Each pair is two rows. How far apart are they, by a hidden measure? 0 means very close, and 20 very far. Two or three weighted sums of its numbers give each row a place; it is the straight-line distance between the places.
array([ 0.85,  0.53,  0.09,  0.86, -1.50, -0.54,  1.76, -0.62, -0.28,
       -0.10])
array([ 0.07,  0.44, -0.71, -0.03, -0.66,  0.28,  0.00,  1.28,  0.60,
       -0.63]) -> 8
array([ 0.56,  1.21,  0.32, -0.41,  0.80, -0.27,  0.40, -0.46,  0.24,
       -0.48])
array([ 0.06, -2.47, -0.27, -0.73, -1.48,  0.16, -0.03, -0.31, -2.51,
        1.23]) -> 12
array([-0.01, -0.71,  0.31,  0.13,  0.49, -0.53,  0.48, -0.36, -0.29,
        0.50])
array([-0.50,  0.40, -0.56, -0.74, -0.99, -0.37, -1.25,  1.13,  0.21,
       -1.38]) -> 5
array([ 0.46, -0.06, -0.84, -0.93,  0.28, -0.55,  0.04, -0.32, -1.19,
       -0.75])
array([ 0.41, -1.38, -1.54, -1.44, -0.96, -0.13, -1.32,  1.71, -0.56,
       -0.01]) -> 5
array([-0.07,  0.91,  1.49,  1.10, -0.50,  0.83,  0.15,  0.84,  2.09,
       -0.18])
array([ 0.75,  1.18, -0.32,  0.07,  0.36, -0.10, -0.31,  0.24, -0.40,
       -0.29]) -> 8
array([ 2.23, -0.40, -0.10,  0.23, -1.38,  0.06,  0.33, -0.38, -1.03,
        1.00])
array([ 0.08,  0.67, -0.10, -0.41,  0.22,  0.30, -1.29,  0.90,  0.38,
       -0.61]) -> 8
array([ 0.22, -0.87, -1.30, -1.14, -1.72,  0.24, -1.36,  0.91, -0.63,
        0.34])
array([ 0.04,  1.39,  2.30,  2.38,  1.26,  0.38,  0.89, -1.58,  1.39,
       -0.19]) -> 16
array([-0.22,  0.52, -0.91, -1.35,  0.83, -0.39, -1.05,  1.64, -0.59,
       -1.08])
array([-0.71,  3.08,  0.05, -0.14,  0.80,  0.54, -1.51,  3.34,  2.92,
       -3.79]) -> 11
array([-0.35,  1.22,  2.55,  2.25,  0.51,  0.51,  1.12, -0.89,  1.09,
        0.15])
array([ 0.33, -0.17,  0.55,  0.07,  0.81, -0.06, -0.28, -0.85, -0.76,
        1.25]) -> 10
array([-0.32,  1.93,  0.93,  0.91,  1.84,  0.48, -0.38, -0.35,  1.85,
       -0.18])
array([-1.01, -1.57, -0.70, -0.45, -1.56, -0.02,  0.93,  0.53, -0.06,
       -0.23]) -> 17
array([ 0.23, -1.38, -2.14, -1.09, -0.54,  0.02, -1.03,  1.16, -1.01,
       -0.17])
array([ 0.04,  0.28,  0.88, -0.57,  1.03, -0.47, -0.58,  0.23,  0.13,
       -0.51]) -> 16
array([ 0.11, -0.83, -0.33, -0.29,  0.15,  0.86, -1.08,  0.07,  0.14,
        1.91])
array([ 0.46, -0.71,  0.14,  1.09, -1.01, -0.41,  1.10, -1.00, -0.69,
        0.10]) -> 15
array([ 0.32, -0.78, -0.37, -0.45,  0.11, -0.35,  0.27, -0.34,  0.01,
        0.16])
array([-0.24, -0.75, -0.02, -0.58, -0.38, -1.03,  1.29, -1.22, -0.46,
       -0.29]) -> 7
array([ 0.22, -1.60, -0.07, -0.08, -0.88,  0.04,  0.44, -1.39, -0.93,
        1.55])
array([-2.09, -0.07,  0.73, -1.62,  1.16, -0.39,  0.07,  0.36, -0.06,
       -0.95]) -> 8
array([ 0.94, -1.25, -0.11,  0.31, -0.15,  0.03, -1.39, -0.39, -0.37,
        1.07])
array([ 1.13, -0.68, -0.67,  1.06, -0.44, -0.14, -0.05,  0.06, -0.19,
        0.82]) -> 3
array([ 0.04, -0.25,  0.87,  1.58, -0.06,  0.36,  0.71, -1.26,  0.47,
        1.01])
array([ 0.13, -1.31, -1.73, -1.47, -1.47, -0.22, -0.43,  0.12, -1.04,
        0.27]) -> 9
array([ 0.50, -0.20,  0.33, -1.79,  3.09, -0.23, -0.10, -0.38, -0.67,
        1.12])
array([ 0.28, -0.93, -0.47, -0.91, -0.04, -0.66,  1.37, -0.92, -1.58,
        0.48]) -> 9
array([-1.08, -0.35, -0.44,  0.39, -2.21,  0.24, -0.47,  1.13, -0.04,
       -1.29])
array([ 0.72, -0.67, -0.55,  0.42, -0.30, -0.12, -0.43,  0.26, -0.66,
        1.08]) -> 12
array([-0.01,  0.42, -0.42, -1.69,  0.20, -0.86,  0.00, -0.34, -0.45,
       -0.46])
array([-0.81, -0.89, -0.04, -0.44,  0.96, -0.23,  0.76, -0.26, -0.34,
       -0.39]) -> 7
array([ 0.44,  0.12,  0.87,  1.39,  0.70,  0.14,  0.87, -0.97,  0.93,
       -0.72])
array([ 0.30,  0.23,  0.34,  0.22, -0.06, -0.87,  0.84, -1.31, -0.17,
       -1.10]) -> 7
array([ 1.28, -0.35, -1.42,  0.34, -2.78, -0.42, -1.20,  0.41, -0.96,
        1.53])
array([ 0.15, -0.01, -0.25, -1.15, -0.59, -0.05,  0.92,  0.04, -1.14,
        0.35]) -> 9
array([-0.50,  0.38, -0.20, -1.74,  0.27, -0.60, -1.12,  0.56, -0.56,
       -0.15])
array([-0.87, -1.56, -1.69, -1.71, -0.48, -0.26, -0.84,  0.86, -1.33,
       -0.06]) -> 10
array([-0.40, -0.44, -0.15, -0.70, -0.04, -0.54, -1.17,  0.01, -0.14,
        0.96])
array([-0.56, -1.36, -0.18,  0.32, -0.96,  0.72, -0.25, -0.11, -0.93,
        0.68]) -> 15
array([-0.43, -1.53, -1.76, -1.30, -0.41,  0.13, -0.20, -0.22, -1.13,
        0.48])
array([ 1.39,  0.42,  0.62,  0.49,  0.99, -0.01,  0.74, -1.46, -0.56,
       -0.13]) -> 10
array([-0.33,  0.18, -1.36, -1.36, -0.66, -0.81, -0.69,  1.87, -0.01,
       -0.93])
array([ 0.19, -0.76,  1.01, -1.04,  2.05,  0.35, -0.24, -1.01, -0.78,
        1.49]) -> 13
array([ 0.51,  0.91,  0.33, -0.44,  0.55, -0.02, -0.65, -0.29,  0.11,
       -0.71])
array([ 0.19,  0.93,  0.28,  1.46, -0.80, -1.05,  1.47, -1.87, -0.15,
       -0.92]) -> 8
array([-0.10,  1.10,  0.39, -0.22,  1.04, -0.22,  0.00, -0.19, -0.06,
       -0.81])
array([-0.98, -1.02,  0.18, -0.79,  0.25,  1.30, -1.46,  0.94,  0.68,
       -0.10]) -> 11
array([ 0.87,  0.27,  0.05, -2.03,  1.40, -1.12,  0.79, -1.44, -0.78,
        1.07])
array([ 0.18, -0.33, -0.29,  0.70, -0.75, -0.35, -0.18, -0.51,  0.33,
        0.56]) -> 8
array([ 0.73, -0.23,  0.74,  0.70, -0.89,  0.21,  0.41, -0.38,  1.59,
        1.18])
array([ 0.36, -0.70, -1.15, -1.49, -0.20, -0.70, -0.19,  0.22, -1.46,
       -0.34]) -> 8
array([-0.41, -0.48,  0.15,  0.51, -0.67,  0.10,  1.26, -0.58,  0.13,
       -0.65])
array([-0.09, -2.80, -2.04, -0.59, -1.87,  0.36, -1.74,  0.88, -1.42,
        1.58]) -> 12
array([ 0.16,  1.31,  0.38,  0.09,  0.78, -0.50, -0.45,  0.43, -0.86,
       -1.07])
array([ 0.80,  0.57,  1.05,  0.78,  0.38,  0.14,  0.87, -1.23,  0.64,
        0.49]) -> 5
array([ 0.08, -1.29, -1.85, -0.86, -2.08,  0.02, -1.43,  1.32, -0.03,
       -0.30])
array([ 0.03,  1.10,  0.04, -0.24,  0.15,  0.30, -1.44,  0.90,  0.78,
        0.47]) -> 8
array([-0.18,  0.03, -0.74, -0.02,  0.93,  0.24, -1.09,  0.62,  0.24,
        0.87])
array([-0.79,  2.44,  0.60,  0.36,  2.29, -0.20,  0.01,  0.57,  1.02,
       -1.22]) -> 9
array([ 0.45,  0.83,  0.80,  0.91,  1.16, -0.07,  0.99, -1.76, -0.30,
        0.90])
array([ 0.94, -2.54, -2.19, -1.84, -0.99,  0.01, -0.43, -0.64, -2.19,
        2.51]) -> 15
array([-0.27,  0.28,  1.20,  1.06,  1.24,  0.65,  0.59, -0.67,  0.92,
        0.31])
array([ 0.36,  0.43, -0.22, -0.31,  0.97, -0.34,  1.55, -1.16, -0.49,
       -0.45]) -> 4
array([ 0.54,  0.20,  0.68,  0.61, -0.46, -0.24, -0.13,  0.18, -0.02,
        0.20])
array([ 0.10, -1.09, -0.67, -0.97, -0.20, -0.96,  0.21, -0.55, -1.48,
        0.89]) -> 6
array([ 0.20,  0.26, -0.65,  0.40, -1.05, -0.34, -1.16,  1.57,  0.70,
        0.10])
array([ 0.18, -1.21, -1.11, -0.71, -1.44,  0.63, -2.10,  1.51, -0.06,
       -0.25]) -> 13
array([-0.28, -0.06,  1.48,  1.03, -0.61,  0.79,  1.22, -1.46, -0.05,
        0.79])
array([-0.37, -1.22, -0.90, -0.62, -0.16, -0.21, -0.67,  1.63,  0.08,
        0.33]) -> 9
array([ 0.22, -1.30, -1.42, -1.60, -0.46, -0.95,  0.99, -0.73, -1.16,
        1.17])
array([ 0.78, -0.48,  0.27,  0.32, -0.97, -0.01,  0.83, -1.36, -0.65,
        1.51]) -> 4
array([-0.22, -0.04, -0.61,  0.68,  0.10, -0.47,  1.73, -0.80, -0.58,
        0.17])
array([-0.10,  1.35,  1.48,  0.01,  1.04, -0.29,  0.94, -0.63, -0.08,
       -0.52]) -> 8
array([-0.60, -0.51, -0.51, -1.75,  1.17, -0.16,  0.85, -0.07,  0.38,
       -0.37])
array([-1.28, -1.80, -1.18, -0.31, -1.75,  0.43, -0.64,  1.47, -0.90,
       -0.31]) -> 6
array([ 0.16, -0.41, -0.05,  0.98, -0.78,  0.10, -1.14,  0.24, -0.62,
        0.10])
array([ 0.70,  0.40,  0.69,  1.64,  0.00, -0.36,  1.65, -1.40,  0.70,
        0.18]) -> 4
array([-0.89, -0.48, -1.08, -0.44, -0.91,  0.05, -0.35,  0.90, -0.26,
       -0.03])
array([ 0.17,  0.94,  0.28, -0.47, -0.03,  0.06, -0.14,  0.92,  0.98,
       -0.71]) -> 7
array([-0.16, -0.35, -0.90, -1.11, -0.29,  0.50, -0.52,  1.69,  0.18,
       -0.47])
array([ 0.26, -1.98, -0.68,  0.19, -0.52,  0.49,  0.11, -0.83, -0.95,
        1.08]) -> 6
array([ 0.50,  1.53,  1.20,  0.06,  1.47, -0.42,  1.17, -0.22,  1.10,
       -1.13])
array([ 1.36, -0.48, -0.79,  0.95, -1.27, -0.92,  0.48, -1.36, -0.75,
       -0.68]) -> 4
array([ 0.35,  0.21,  0.33,  0.48, -0.27,  0.19,  0.64, -0.97, -0.30,
        0.09])
array([ 0.23, -0.65, -0.23, -0.11,  0.42, -0.30,  0.52, -0.93, -0.73,
        1.02]) -> 5
array([ 0.23,  0.67,  0.73,  0.33,  0.73,  0.10,  0.22, -0.30,  0.06,
        0.60])
array([-0.53, -0.52, -1.54, -1.68,  0.05, -0.61, -0.62, -0.34, -0.78,
       -0.31]) -> 4
array([ 0.76,  0.74, -0.40,  0.25,  0.31, -0.27,  0.35,  0.07,  0.34,
       -0.82])
array([ 0.71,  0.18,  0.26,  0.61, -0.19, -0.08,  0.74, -0.70, -0.55,
        0.58]) -> 4
array([-0.28,  1.21,  0.93, -0.40,  1.49,  0.61, -1.69,  0.90,  1.36,
       -0.64])
array([ 0.19, -1.44, -2.17, -1.60, -0.75, -0.65, -1.23,  0.57, -1.39,
        0.63]) -> 10
array([ 0.21, -0.35,  0.25, -0.10, -0.25, -0.34,  0.32, -0.48, -0.77,
        1.25])
array([ 0.08, -0.72, -0.21,  0.79, -0.32,  0.10,  0.40, -0.89, -0.86,
        0.46]) -> 9
array([-0.07, -1.00, -0.61, -0.18,  1.23, -0.38, -0.03, -0.86, -0.99,
        1.28])
array([-0.38,  0.33,  0.38, -0.03,  0.07, -0.10, -0.01, -0.25,  0.58,
       -0.25]) -> 10
array([-0.63,  1.51,  1.81,  0.85,  1.01,  0.81,  0.10,  0.07,  1.59,
       -1.72])
array([ 1.10,  0.49,  0.75,  0.78, -1.32, -0.31,  2.01, -1.44, -1.27,
        0.01]) -> 12
array([-0.50,  0.40, -0.31,  0.11, -0.90,  1.11, -1.34,  1.78,  2.19,
       -1.00])
array([-0.01, -0.80,  1.00, -0.41,  0.33,  0.80, -0.07, -0.09, -0.17,
        1.60]) -> 9
array([ 0.03,  1.15,  1.41, -0.79,  2.59,  0.54,  0.63, -0.12,  0.49,
       -0.07])
array([-0.20,  0.21, -0.05, -2.00,  2.54, -0.66, -0.87,  0.20, -0.54,
       -0.42]) -> 6
array([-0.13,  0.11, -0.60,  0.13,  0.88,  0.22, -0.05, -0.07, -0.12,
       -0.51])
array([ 1.69, -0.42, -0.02,  1.66, -1.89, -0.57,  0.52, -1.13, -0.91,
        1.41]) -> 15
array([-0.17,  0.75,  1.42,  0.63,  1.19,  0.23, -0.87,  0.36,  1.11,
        0.11])
array([-0.10, -1.00, -0.99,  0.38, -0.83, -0.30, -0.53,  0.77,  0.39,
       -0.14]) -> 4
array([ 0.07,  0.23, -0.43,  0.24,  0.04, -0.21, -0.65,  0.63,  0.24,
        0.03])
array([-0.95,  0.39,  1.49, -0.15,  2.78, -0.11,  0.10, -0.55, -0.66,
       -0.29]) -> 4
array([ 0.28,  0.65,  0.57, -0.61, -0.97, -0.09, -0.36,  0.56, -0.04,
       -0.46])
array([-0.57,  1.05,  0.91, -1.90,  3.28,  0.06,  0.19,  0.04,  0.06,
        0.19]) -> 14
array([ 0.00,  0.81,  1.94,  2.31,  0.31,  0.59,  1.00, -0.96,  1.56,
        0.18])
array([ 0.09, -0.32, -0.48, -0.20, -0.51, -0.64, -0.12,  0.17, -0.14,
       -0.04]) -> 8
array([-1.44,  1.37,  0.26, -0.86,  1.35,  0.65, -2.63,  2.91,  0.94,
       -1.24])
array([ 0.20,  0.28,  0.50,  0.42,  0.26,  0.29, -0.40,  0.17,  0.25,
        0.20]) -> 1
array([-0.55, -2.68, -1.11, -1.36, -0.99,  0.52,  0.14,  0.56, -1.85,
        0.11])
array([-0.16, -1.41, -0.92, -0.52, -2.50,  0.47, -1.18,  1.22, -0.13,
        0.74]) -> 11
array([ 0.02, -0.40, -1.28, -1.32, -0.98, -0.06, -0.03,  1.24, -0.37,
       -0.09])
array([ 0.15, -0.23, -1.68, -0.77, -0.48, -0.06, -1.27,  1.09, -0.08,
       -0.79]) -> 8
array([ 1.25,  0.49,  0.72,  1.38,  0.17,  0.68, -0.54, -0.70,  0.94,
        0.10])
array([ 0.21, -1.57, -0.93, -0.65,  0.03, -0.66, -0.04, -1.70, -1.36,
        0.98]) -> 6
array([-0.71, -1.55, -0.32, -0.64, -0.90,  0.44,  1.74, -0.80, -1.49,
        0.00])
array([ 0.37,  0.58, -0.05,  0.16,  0.52, -0.71,  2.69, -2.08, -0.62,
        0.32]) -> 13
array([-1.13,  1.44,  0.76, -0.43,  0.02,  0.06, -0.72,  0.33,  0.67,
       -0.48])
array([ 0.10, -1.33, -1.96, -1.63, -1.44, -0.47, -1.35,  0.58, -1.42,
        0.11]) -> 8
array([-0.56, -1.04,  0.10,  0.05,  0.60,  0.33,  1.10, -0.15,  0.93,
       -0.12])
array([-0.97,  0.23, -0.58, -0.86, -0.90, -1.31,  0.17,  0.16, -0.65,
       -0.66]) -> 15
array([ 0.44,  0.82,  0.30, -0.82, -0.26, -0.11,  0.31, -0.15,  0.67,
       -1.64])
array([-0.01,  0.92, -0.06,  1.00, -0.06, -0.18,  0.53,  0.22,  0.99,
       -1.00]) -> 6
array([ 0.21,  1.25,  1.09,  0.78, -0.39,  0.74, -0.70,  0.74,  2.05,
       -1.42])
array([-0.31,  1.36,  1.58,  0.49,  1.93,  0.32, -0.44, -0.51,  1.92,
       -1.07]) -> 6
array([ 0.34,  0.99,  0.24,  0.00,  0.66, -0.42,  0.26, -1.01,  0.22,
        0.41])
array([-0.34,  0.63,  1.38,  2.40,  0.33,  0.40, -0.03,  0.14,  0.32,
       -0.22]) -> 6
array([-0.49, -1.12, -0.86, -2.78,  0.92,  0.01, -0.95,  0.68, -0.68,
        0.80])
array([ 0.84, -0.71, -0.70, -0.07, -0.12, -0.38,  0.54, -0.24, -0.36,
        0.30]) -> 7
array([ 0.45,  0.99,  0.78, -0.34,  0.95, -0.13,  0.58, -0.39,  0.11,
       -0.46])
array([-0.13, -0.44, -0.41, -0.33, -0.67, -0.44, -0.47, -0.42, -0.47,
        0.42]) -> 1
array([ 0.22,  0.57,  1.59,  1.95,  0.30,  0.56, -1.00, -0.03,  1.20,
       -0.21])
array([-0.24, -0.40,  0.37,  0.30,  0.19,  0.31, -0.78,  1.44,  1.26,
       -0.80]) -> 6
array([-0.43,  0.22,  0.12,  0.04, -0.58,  0.61,  0.52,  0.74,  0.54,
       -1.25])
array([ 0.70, -1.93, -0.32,  0.32, -0.75, -1.08,  0.95, -1.55, -1.96,
        0.97]) -> 10
array([ 0.18,  0.40, -0.25, -0.65,  1.02,  0.02,  0.28,  0.34, -0.53,
       -0.16])
array([-0.95,  0.67, -0.14,  0.59,  0.51,  0.12, -0.21,  1.07,  0.77,
       -1.36]) -> 9
array([-0.26,  1.49,  2.12,  0.98,  1.18,  0.78,  1.05, -0.81,  1.55,
       -0.54])
array([ 1.33, -1.83, -1.82, -1.04, -0.76, -0.35,  0.64, -0.46, -1.89,
        0.90]) -> 15
array([-0.29,  1.11,  0.83,  0.57,  0.50,  0.12, -0.30, -0.88, -0.09,
        0.41])
array([-1.72, -1.22, -0.40, -0.74,  0.00,  1.37, -1.36,  1.53, -0.32,
       -0.29]) -> 15
array([-1.19, -1.78, -0.71, -2.34,  2.58, -0.13, -0.54, -0.05, -0.79,
        0.33])
array([ 0.39,  0.03, -0.07,  0.50,  0.22, -0.56,  0.46, -1.37, -0.70,
        0.98]) -> 10
array([-0.42, -0.34, -1.30, -1.21, -0.39, -0.24, -0.94,  1.36, -0.58,
        0.02])
array([-0.92,  0.53,  0.28,  0.78, -0.77,  0.64, -1.19,  1.79,  1.59,
       -0.14]) -> 8
array([ 0.12, -0.38, -0.75,  0.62, -0.53,  0.10, -1.11, -0.11, -0.64,
       -0.15])
array([ 0.57,  0.30, -0.15, -0.04,  0.08,  0.23, -0.87, -0.03,  0.00,
        0.37]) -> 4
array([ 0.39, -0.86, -0.79, -0.47,  0.80, -0.72,  0.70, -1.71, -1.56,
        1.00])
array([ 0.93, -0.62, -0.06, -0.14, -0.42,  0.08, -0.87,  0.00,  0.36,
       -0.21]) -> 10
array([-1.16,  0.19, -0.71, -1.68,  0.20,  0.22, -1.78,  1.66,  1.12,
       -0.75])
array([-0.95,  0.85,  0.99,  0.57,  1.19, -0.12, -0.05,  0.25,  1.22,
       -0.77]) -> 7
array([ 0.09, -1.13, -1.64, -1.21, -1.43, -0.64, -1.37,  1.93, -0.76,
        0.35])
array([ 0.39,  0.22,  0.20,  0.15, -1.13, -0.15,  0.88, -0.27,  0.03,
       -0.26]) -> 8
array([ 0.77, -0.25,  0.34, -0.76,  0.15,  0.05,  0.48, -0.79,  0.30,
        0.06])
array([ 0.99, -0.57, -0.26,  0.80, -0.07, -0.36, -0.18, -1.22, -0.08,
        0.64]) -> 6
array([-1.92, -0.27,  0.72, -0.64,  0.78,  1.01,  0.17,  0.18,  0.75,
       -0.70])
array([-0.53,  0.02, -0.24,  0.22, -0.19, -0.12,  1.22, -0.17,  0.57,
       -0.31]) -> 9
array([ 0.93, -0.46, -0.96,  0.26, -0.83,  0.09,  1.14, -1.39, -1.13,
        0.94])
array([-0.63,  0.86,  1.62,  1.73,  1.19,  0.27,  1.53, -0.10,  0.90,
       -0.62]) -> 13
array([-0.24,  0.95,  0.86,  0.29,  0.95, -0.21,  0.16, -0.04,  1.53,
       -1.08])
array([ 0.42, -0.73, -0.21, -0.41, -0.58,  0.49,  0.14, -0.26, -0.52,
        0.25]) -> 15
array([-1.15, -0.23,  0.21, -0.17, -0.16,  0.06,  0.83, -0.33,  0.37,
       -1.60])
array([-0.21,  0.35,  0.68,  0.23,  0.80,  0.35,  0.91, -1.39,  0.05,
       -0.03]) -> 9
